rotation ticks, each row followed by its count of ticks:
The counts run from 0 to 103.
[-13   7   6  -4  -2  -1 -23  -3  -2  10   4  15   9  -4  -1   5 -11   2
  -6  21  16 -15 -20  10 -20   4  -5  10 -20   9  -7   4  -3  -4   4  -6
   8  -4  -1 -17   2   2  -7   8 -19   6   9   4  13   8 -28 -18  12   7
   4   1   4]	22
[ -4  17  22 -10 -11  -2   6  -2   8 -12  12 -12  -4  31  -8 -14   3  -5
  22   1  12  13  11  22  -6   5 -12  -6 -14   1   0 -10  -3   8 -11 -14
  -1  -8 -13  -3   5  -7 -18  24   9 -15   1  -2   8 -16  -5  13  -8  11
   8 -13   2]	50
[  6 -16   0   5  13  18  17 -18 -10  -7  -4   0   1  13 -25 -12 -15   5
  12  -3 -31   6  14 -11   6 -14   0  13 -28   1  14  -4   7 -14  -7 -20
   6  -9  -9  14   2  23  -2  14 -12   3 -20  -3   0   9 -10  -2  -2   6
   8  14   7]	89
[  5  -6  -4 -17  -4  -6 -11  25  -2   8  12  -5   9  23  -8  -3   4   6
   8   1   1  16 -12 -18  15  -6   4 -13 -13  19  -6   8  -1  16  -5 -16
 -23   1 -15 -15  -9  20  12   8  -4   2  -4  11  12   5   0  18 -12  -8
   8  15 -15]	37
[ -5 -14  13  -3 -10  -2  -1  -5 -21  14  16  11   8   1 -19  10   6   5
  13  -3  -2 -11 -24 -17  -9   6   0  10  18   7   8 -18   8  12 -22 -19
   1  -3  -7   8   6 -16   2   0  17  -1   7   9  -8   3  -4  -2 -10  22
  18  -1  10]	67
[ -4 -19   9  15  11  -9  11  -4  -9   5   1  10   5  20   1  -7   3  11
  -1  -1 -16   7  -6 -16  11  -9   1   1   0  18  -1  23   4  -6   7 -20
  33  10  -6  16  19  12  30  -3 -12   1   4   1  -1  -1   6 -14   1   4
  12  -2  -9]	6
[ -9  -3   4 -21  -9  15   3 -15   6  14   9  25   2  -4 -15   7 -12  -6
  -9   3   2  -2 -29  -4  -6 -23   4  10  -8   2  13  -2  13 -13   7 -14
  11 -13   7   0  10   3  12   2 -13   6  17  15  17   8 -12 -13  10   2
  -4   5  15]	99
[  1 -18   1  -5   7 -16 -11  -7   7  22   6  13  -9   6  -7  -3  15  18
   4   3  -1  -7  -2  12 -14  12 -27   9  21 -21   1  18  19   8  21  -6
   4  10  -1  -8 -10 -13 -18  20  -1  11  15   8  -9 -10 -10  -6  19  17
   9  -5  -5]	64
[  2  -6   5 -27 -18  17  -2 -11  15  15  12  14   6  -4 -20  14 -27   1
  -9 -20   3   7 -14   1 -12  -8  -6  12 -16   3  -1  -5  18 -17  -5 -14
  -3 -12  -4   2  -8  11  -3   4 -13   9   8  15   9  -2 -10  -5   0  -3
  -8   3   8]	98
[ -7  -3   0 -20   7   1  -7   8  -2   1  11   4   6  10 -12  -8  11   6
   9  18  11  -2 -11 -23  21 -12   3 -11   0  15  13  -2   0  28   4  -6
 -14  -2  -8 -19   3  13  20  24   5  16   0  17  21   7 -13  15  -1   4
   7   7  -6]	36
[ 14 -12   7  12  20  -1  -1  -7   5   7  -5   2  22  29  -4 -12   8   0
  10  19   7 -10  -4   4  10  -2  -4   9 -13  15  -2 -13 -14   2  -4  -1
  10   3 -10   1   6  12 -13  20  -2  -1  -7  -2  11  -9 -15 -20  -4  22
  24  12  -9]	13
[ -2   6  -5   8   8   7  19 -12  -5 -24   6  -6 -14  21   1 -16   3  -9
   7  -7 -13  19  -7   1  15  -8 -15 -23 -15  -5  18   4  11  -1   4 -18
   1  -4  15  22  -1  11   2   0 -11 -15  14  11   6  -8   4   7   1  23
  13   0   6]	48
[ -9  -9   2   4  -3   1  -3  -7 -35  -8  -1  15  -1   6  -6  -8  18  21
   7   9   1  -4   0 -27  -3  -6   4  -6   3   5  16  -4  14  12 -12 -12
  -2   6   2   8  -7 -12 -11  10  10  -6  14   8 -22  -3 -11  -9  -7   8
  25  -5  -9]	72
[-10   6  16   1  14  -5  -5   6 -16 -15  15 -14  -2  17   0 -14   8 -11
  15  24  -6   2 -14  21  14   1 -11  14  -6 -20   7  -1  -2   0   8 -13
  -7  -2  -7   2  -4 -15   3  10   1 -10   8  13  20  -6  -3 -21  -1  14
  19   7   4]	54
[ -3 -17   9   6  -8 -11   7  -3 -24  17   3  17  -4   8  10  14  14  16
 -10  -3 -15   3  -4 -16 -11  15 -11  -1  12   5   1  26  18  14   4 -22
   5  21   0   5   7  14  22  -6 -14   4  13   6  -9 -11  -5   0  21  -8
  15  17 -10]	70
[  2  -1   4  -9 -17   1  -5  -1   3  -5  11 -21  -5   8  -3   5   0   7
  24 -10 -12   2  -8  23 -14  13 -22  12 -26 -31  -1  17  12 -17  -7 -19
 -12   4 -12  18  -9  11  -2   8  -4 -13   5   7  -4 -15  -3   2  -1   1
   6  -6   3]	56
[ -2 -12   9  -9 -10 -20  -5 -12  10  13   6   4   7  13 -15  -8  17  26
   9  -7  24   1   0  -3  -5  -8  -2  13  -4  18  -7   6 -12   2   4  -6
  16  10 -19  -3  16  -2   1  18   6 -16  11  -4  -8  -7  -3  -5   7   5
  12 -21 -21]	4
[ -3   9   1   7  16   8  -2 -15  13   2  -8   5  -8  12  -1 -18  -5  20
   9  25  -1   4   9   6  -4   0 -12  11  -5   6  14   0  14  -1  -6  -1
  11  13   2  -6  -8  16 -25  23 -16  17  -9   1  10 -13 -37  -7   7   2
  10  11  -2]	18
[  4 -10  -1  -4   5  15   9 -11  -5 -11   4   5   9   8 -17  -8  -1  -4
  15  15 -14  -5  -4  -6  -8 -21   6   7 -28   9  15 -20  -8 -16 -21 -13
  11 -18  -1   5  -2  18  -4   6   1  -1 -14   6  -3  15 -10 -10 -13  18
  15   9  17]	90
[ -8  -1  -5   7  15  -3   5 -25   6   7  -2  20   1  21 -16 -25  10  17
   1  15  13 -10   8   1   4  -6   5  -5 -10  27   8   8 -10  -4   8  -1
  27  -3 -12 -11  16   5   4  24   3   0  -7  -2   8  -4 -20   2  12  10
   0  -5  -9]	82
[  4 -10  -4  -9   4   0  -6   2 -20  -1  -1  24   9  11  -5   1  -8  -3
 -11   9  -7  -4 -28 -10   8 -10   9 -23  -3   0  17 -10  25  -1  12  -7
 -12 -12  16  -8  -3  -4  18   4   1   8   2  21  10  20 -15 -24   0   9
  -5  11  -5]	30
[ -8   8  -1 -12 -12  12  -8  -9  -7  -9  -5   8   3 -11 -17  -3  -5  14
  10  10   3 -12 -12   0 -20 -12  -2 -10 -13  -4  24 -16   6  -7 -11  -8
 -14  -1  11  -7   8   1 -15  12   5 -14   2  22   4  17 -29 -12 -11  17
   4  -8  -5]	26
[-17  -4   3  -6 -12  16   3 -14   1  -7   4  -8 -11  -1  -6   7   2   4
  18  -8  -4   0 -13  19 -10   0 -22  21  -9 -29  -1  10  15 -23  -2 -25
   8  -2  -5  14  11  11   7  10  11  -8   8  14   1 -13  13   3  10   5
  -1  -8  16]	57
[  9   2  17 -20 -19   7  -5  -4  26  13   7   5   8  10 -22   3 -17   9
  10 -10   1   3   7   8 -10   2  -3   6 -15   5  -2  -7  14 -13 -14 -16
  -7  -7 -18  -4 -18   6 -33  12 -14   0  -2  15  11  -4 -15   1  -6 -11
  -2   2  -3]	97
[ -8  -7  -4  19 -14  13  14  -8 -13   2   4   8   8   6  -4  -7  12  27
 -15 -21  -2  -7  -4  -5  -1   1   2  -1 -29  22   3   1  10 -15 -13 -13
  30   9 -16  12   3   8  -5   3  13 -22  12  -1 -21  -2  -2   4  -4  -1
  -8   0  -3]	80
[  1  -7  -2   1   7  17   8  -7  -3 -14   1  16  -9   2   0   1  -7  -4
 -10   8 -22  13  -5   6   6 -17  -2  -1 -16  -7  15   5  28 -24   3 -13
  18  -6  12   9 -16  12 -10   3 -20   8  -2  10  -3  10 -10 -20  11  -1
   4  20  12]	94
[ -2  -3   5  -3  -7  -9 -13  -6 -16   7  -1  12   9  14  -6  -7  21  33
  12  12  20 -20   7 -15 -13  11   5  -7   4   5  -3   4   3  13 -21  -6
  -7  -1  -5   0  -8   0 -11  15  10   9  12  -1 -17 -13 -23   0  -9   4
  28 -14 -16]	73
[ 11  -2   3   1  -3 -11  -1   2   6   3   4  -8   8  24  17  -5  10  19
  12   0   4  -8  19   7 -11   7 -17   2 -17   0  -3   6  -6  -3  -7 -10
  27   5 -11   8  -7  15 -18  16  -7 -20   9  -8 -21   4 -11 -14  -5   5
  10 -15 -22]	9
[  5  -2  -6 -24 -28   4   5   9   1   7  11   3  14   2  -3   2  -1  15
   3 -21  -7   0  -1  -1  -2   9   2  -1 -24   0   8  -3  27  10  10 -16
 -19   7 -14  -3 -16  18  -1  14  -1  -3  19   9  -3   5 -15   5  -2 -16
 -23  -5 -16]	33
[ -7  -3  14 -18 -14   5 -13   7   5   5   6  11  10  19  -3  12   5  -2
   8  19  -7  -3  13  22 -14  -1 -11   9 -21  11  -8   0 -10 -11  -4 -10
  11  -7 -12 -20   2  21 -22  10 -17  -5  -6   4   8   9 -14   3  10 -14
   4  15   2]	92
[-15   8  20  -2  14   7   7  -5 -11 -12   9  -9  -3  21   1  -6  -5 -23
   3  24  -8   8 -21  18  15  -6  -4  -1   0 -13  11   7  14 -11   9 -21
  14  -9  -3  18  11  -1  26   6   0   7   6   7  22  -5  11 -14   9  12
  17   4  17]	53
[  7 -18   5  -4  -1 -15   6 -10  13  17   3   8  12  21  -9  -5   7  24
   1  -7  11   4  -7  -9  -6   0  -1   8 -11  19 -12  25  -2   2  11  -9
  23  14 -11   4  18  18  18  10 -12   1   1 -14  -3  -5   1  -2  17   1
  14 -13 -13]	5
[-12   1   7   5 -14  -9   8  -9  -6   1  15   5  11   6 -16  -9  14  26
  15  -3  19  -8  -4 -13  -2 -11   2  18   2  16  14  -8  -9   6  -9  -9
  19  10 -16   8  11 -16  -6  13  17 -26  15  10 -13   1  -1  -6  -8   4
  12 -17  -8]	3
[  3   5  10 -22  -1  -9 -14   9   7   4   9   5  -2   7 -15  -9   1   9
   7  12  -3  15 -14  -1   8 -12  -9  -2   3   6  13  10   2  13   9  -8
 -26   6  -1 -18  -9  -1  -8   2 -26  -7   0  26  23   8 -16 -19  -1  -7
   8  19 -19]	101
[ -8  -2  16  -8   3   6  13 -17   6  -4   7  -4  -2  22   2  -1 -12 -17
   2  -6   0  15 -11  16   1  -2  -6  -4 -16 -10 -13  17  16 -12  12 -23
  11 -10  -4  17   6  13  25  13  -2  10   4  -6   8 -14   8  -2  14   2
   7  -6  18]	52
[ -9 -25   2  13   8  -4   3 -15 -30  -2   3  22  16   9  -5   9   9   8
 -29   2   8 -22 -14 -15  18  -9  12  -1 -11  19  -2   3  18  -3   8 -11
  18  -5  -2  11  12 -10  17   4   0   2  13   5  -4  -4   5 -10   8  -1
   9   8  -5]	76
[-10  23   8   3  -3   5  18  -8  -5 -21  11 -14  -9  20   3 -17   6  -7
  22   8   5  16   1  10   7  -9 -14 -20  -6  -4  21 -15   2   5  -4 -21
   0 -10   1  14   6  -8 -15  16   9 -25   8  19   2 -10  -3   5  -9  18
  14  -5   9]	49
[  9  -5  -7   3   3   4   6   2   6 -18  10 -10  10  18  -9  -9 -17  -3
   8 -22   1   1 -10 -22  19 -18   0 -14 -18   2  -7   0  13  -3  -1 -20
   6 -23  -1  12  -5  14   7   4  -5   1  12   5  -4  -8   4  21 -19  22
  12 -10  -2]	43
[-25  13 -14 -14  -4  -7   5  16   2 -10  19  10   2  10  13  -6  10   5
  -3  13  14  -3   3  -6   9 -26 -14 -15 -10   5   9   8   9  12  13  -9
  17  -7   3 -17  -1   6  -2  18   4  -4  22   7  -6  10  -3  14  13   2
   0  -9  -2]	40
[ -4  -2  -4  11  -8   2  15  -3 -10  -5  13  -2   2   0 -10  -9  10  28
  12 -15  -2   4  -8 -22  11  -5   7   7   2   5  21  -2   5   2 -13 -15
  19  13  -7  27  -4  -3   6  -6   9 -18  27  20 -12  -1   4  -8 -14   2
  13  -7  -9]	2
[ 13 -13   6  -3   4 -20  -7  -6   1  13  11  11  -1  16  -9  -9   9  25
  -6   0   6   6  -4  -2  11   2  -2   9   3   5  -3  28   6   7  20   0
   5   9 -12   2 -16  -7   3   6 -19   1  26  12  -1 -15   3 -17  15  -3
  17   9 -25]	0
[  6   9  -3 -21 -24   0  -7  18   1   1   9   2  13   5   3  -1   9  17
  12   3  -1 -14  -1   7   4  16  -4 -20 -10   6  18  -7   5  15  -2  -8
 -18   9 -10 -16 -19   7  -4  14   0  -2  15  26   3  11 -24   0  -6 -10
 -12   6 -26]	32
[-19  -6   4  -6 -12 -12 -14   7 -10   3  13  11  -5   1   4   8  15   3
  -6   5  -4 -12 -14  18 -17  13 -16   7  19 -18   7   1  20  -2   9 -11
  18   1  -2  -7  -4 -16 -21   9   8 -14  21  11  -7   3  -1 -13  14  18
  -6  -2   9]	63
[-18   3  11   1  -8  10 -13   4 -11   4   8   7  10   2 -12   5 -22  -7
  -1  14   6 -13 -22   7 -19  -7   1  10 -25  13  -3 -18   7 -13 -16 -13
  13 -14  -6  -4   5  -3  -7   3  -8   1  -3   2   6  12 -20 -27  -2  11
  -4  -3  14]	21
[ 11  -8   8  16   4  -6   6   5  -9   6   9  -1   6  29 -12 -16  -7  11
  -1  -1 -20   2   2  -4  10  12  19 -12 -25  20   1  -1   1 -13 -12 -15
  22   4 -21   4  -4  10   4  -8 -13  -7 -20  -3   5   0  -8  -6 -16   4
   0  17  -2]	84
[  7   2  -7  10   5 -16  -6  -1   1   1   4   3   9  15   4 -12  21  28
   3  14   5 -19   2  -3  13  14   0  -9 -17  15   5   9 -15   4  -7   0
  -1  12 -11   2  -5   8   1   0  -9 -16  12  16   4 -12 -15  -9  -6  -2
  23  17 -27]	78
[  1 -15  10 -10  -6  10  -6   2   4   3   1  17   1  12   2   9   0  -5
 -16   3 -21  14   5  16  -5  -8 -13   2 -33   2  -7   7  18 -18   3  -8
   7  -6  -7  -7 -10  20 -10   3 -24  -3  -3   1   5   6  -7 -12  15 -14
  -5  23   1]	93
